First come named turns, each shown by rows before and after it. For each pair of rows after them, which turns, in which order, take the first row to the second? The first pair is done for you.
turn F:
[ -3   7  -7   1   1   1   4 -14  14 -16  -8  20  -5 -19   7 -20] => [  3   5  -7   1   2   7   1 -11  14 -19  -5  14  -8 -22  10 -20]
[  5  -4 -29 -10  -6   3 -24   5  -5  -1  14   0 -35   4  20  -3] => [  9  -7 -18  -5   1  19 -17   5  -6   5  -6 -32 -21 -19  17   3]
[-21 -10  -4  12  -9 -11  -4  12 -15  -7   3   8   9 -15  15   1] => [-17  -9  -6  10 -10  -7  -6  12 -16  -8   9  12   6 -14  17   1]
[ 9  1  9  3  3 17 -1 -3  1 -5  9  6  1  8 11  1] => [ 9  1 13  5  7 17  3 -3  4  0 -2 -6  9  0  6  5]
turn D:
[  6  15  -7  -1  -3   5  -2   6   3 -12  10  12  -5  -7  14  -7] => [ 2 11 15 10  7  3 11  2  7 -8 -3 11 14 -3  4 -1]
[-14  25  10   0  -6 -30  24  -5  19 -19  -7  48  20   6  -6 -25] => [-18 -18  33  26  22 -22  17 -19  -4  17  -4   7  12  35 -17  24]
[-15   1  -7  -5 -10 -33   2  -3   3  -4   4  14  -1   9  -2  -4] => [-17  -6   1   2  -2 -33   7  -8   3   1   0   9   4  12 -10   2]
[  0 -11   0   6   5   0  -9   1 -12  15  -6 -28  -5  -4  -4  14] => [  3   6 -21 -10 -10  -3 -15   8  -8   1   1 -16 -10 -18   6  -9]
turn L:
[ -3  -6  -4   8   2 -10  -9  -9   4  10  14  27  -6  33   1  17] => [  6  -5 -21  -2  -1   5 -21  -2  -3  13  16   4 -20  18  11  20]
[-12  18 -14 -19 -27 -25   0   3   7   2 -11  -3  14 -19  -4  -6] => [ -8  10  -7 -13 -18  -5  -2   3   2  10 -18 -28  15 -29  -3   7]
[-11  14  19   1 -11  -5  23   3  11 -10 -15  23  12  11  -9  -2] => [ -2  20 -16 -21 -29   8  -1  15   3 -12   0   5 -17  -5   7  -7]
[13 -6  3  6  7 13  1  3 -2  0 10  2 -7 11  3  8] => [ 7 -6  5  7  6  7  3  3 -1  0  9 11 -4 14  2  4]
turn R:
[  5   5 -30 -17  -9  -6 -23  26   1   2  -8   1 -29   6  13  -7] => [-13   5 -18 -11  -9 -38  -2  18   5   4 -22  13  -6  14  -5  -8]
[13 -4  2  7  5 19 -4 -1 -3 -5  7 -6 -1 -3  7  3] => [  8   2   3   7   1   2   1  -2   3 -11  11  18   3   9   4  -5]
[ 10   0  16   9   9  16   3 -10   8  -7  11  27   1   8   9  -5] => [  0  -4  28  15  12   2  15 -12  10   2  -3  13  17   1  -4   1]
turn X:
[  2   0   2   7  -2   6   3  -2 -11  -6  -3   1   7  -1  -5  -1] => [ 2  2  2  5  0  5  4 -2 -9 -7  1  5  6  0 -2 -4]
[ 12  19 -20 -20 -21  -1   7   3  10  -9  11  13 -16  -8  -6 -38] => [  5  -3  -7  -6  -7   6  12   1  -5  21 -15 -45  -3 -23 -18  -7]
[-20   5 -20  -8  -8 -18  -1   1 -22 -10  -9 -16   9 -26 -10   1] => [-10 -19   2  11  15   9  -7  -7 -28  -1   6 -15  -4   7  -8  28]

(2 to 3 turns a pair)
[  6  12  -5  -5  -8   8  -4  -3  10 -14  19  21   2  -2   7 -15] => [-16  -4  -4   1  -7 -26   0 -11  -3  10  13   7   3  13  -9   5] : R D L
[ 12 -14  12  -1 -11   2   1 -10   0  12 -17 -25  13  -7   4  13] => [  8 -10  23   4  -9  -6   6 -14   4   8 -16  -8  19   3  -1  12] : D L
[-17  -5   0  -8  -1 -30   2  -8 -13  15 -10 -22   5   4  -7  18] => [ -6  -5 -13 -14  -5  -8 -13  -1 -19  15   2 -31 -14  -1   6  20] : L R
[ -6  -9 -11  -6  -8   2   6   9  -7  13  -2 -40  -3 -16   0  17] => [ -8 -20  -1   7   1  -4   5   1 -10  17  15 -19 -14  20  -2  29] : F D X
[ 23  -9  -7 -18  -6  24 -23  16  -5  -7  19  -9 -17  -2  13  14] => [ 27 -13  23   0  11  35  -5   9   5 -11   5  -4  12  -3   4  18] : D X X
[  8   9 -27  -6 -13   4 -18  10  -5  -6  15   0  -7 -14  11 -22] => [-16  -8  -2  11  -4 -34  -1  -9  -6  14   5   4  12  17 -11  -1] : R X F
[-21 -18   2   4   7 -29   1 -16 -11  20  -2 -11   7  16 -24  21] => [-10 -23  18  13  17  -9   2 -18  -7  13   7   6   7  28 -19  23] : R L
[  5   7   3   0   2 -11   0   1  -3   6 -18   2   4 -32  -5 -13] => [ 13  -1  -1  -1   5   8 -13   3 -10  10  -7  -6 -13 -30   4  -1] : F F L
[  0 -31 -13  -4  -6  -5 -21   1 -10  19   8 -25 -12   3   2  30] => [-11   0 -26 -21 -30 -36  -7   7   5  -1  -4   1   5 -16   1  -5] : F D R
[-22   0 -32 -14 -29 -29 -20   8  -9  13   9  -7 -21  14  10 -13] => [-26 -21 -13   3 -14 -25 -15  -2 -17  29   3 -24 -13  27   1  12] : D D D
[ 14   3 -11 -14  -8  29 -17  12  -5   3  -7 -16  -2 -34  15   0] => [ 20  11   4  -5   0  34  -8   9  10 -13  -2  20  10 -20  19 -13] : L R X
[ -9 -11  13  11   4 -15   5  -8  -1  20 -12 -18  13   3 -16  15] => [  6  15 -24 -13 -21  -8 -12   9   5  -7   5   5  -6 -15   7 -16] : D D F
[-10  -1  12   8   8   1   0  -1   0   7  16  17 -12  26   0   2] => [-21   8  14   4   4 -18  16   0   6  10  -8   3  10   8 -14  -3] : X D
[ -1   0 -25 -15 -12 -17 -16  13   0   7  28  17 -26  13   0   3] => [ 14  -8  18  10  15  26   7  11   8   4  -7 -21  19 -23  -7  17] : L D L
[  3  13   0  -9   3   6   6   4  10 -32  -4  14   3 -16   2 -22] => [ 10 -11   3   0  18  24 -10   0  -5 -18  16   5 -20  11   8   3] : X D X
[  9   8 -12  -9 -12  25  -2  14 -11  -2  15 -19 -15  -2  10  16] => [-11   4  13   5  -6  -8  25   1  -4   8 -10 -16  20   5 -14  22] : L L R
[-11   2 -17  -3  -2 -21  -5  -4  -2   9  13  13 -15  15   0  -4] => [  3  15 -22  -9  -6   5  -5   6   4  -2  -2  -6  -4 -23  10 -16] : L D F
[ 13  -7  15   6  25  36   3  -7   7 -13  -2  12   9  -1   6   9] => [  3 -11  19  10  26  26   7  -8   3  -1 -14  -5  21  -6   0  15] : X F D
[ -1   1   8   4   4  -1   3  -4   6  -9   6  27   3  13   2 -11] => [  5 -11  16  10  15  18   0  -5   0   0   2   0  -2   9   1   7] : D F F
[-17   7   9   2  -3 -32  23  -4  13   3 -14  22  26   7 -10 -13] => [ 14  -7  10   8  15  25  -5  -1   6  -5  24  31 -10  30  14  -2] : R X L
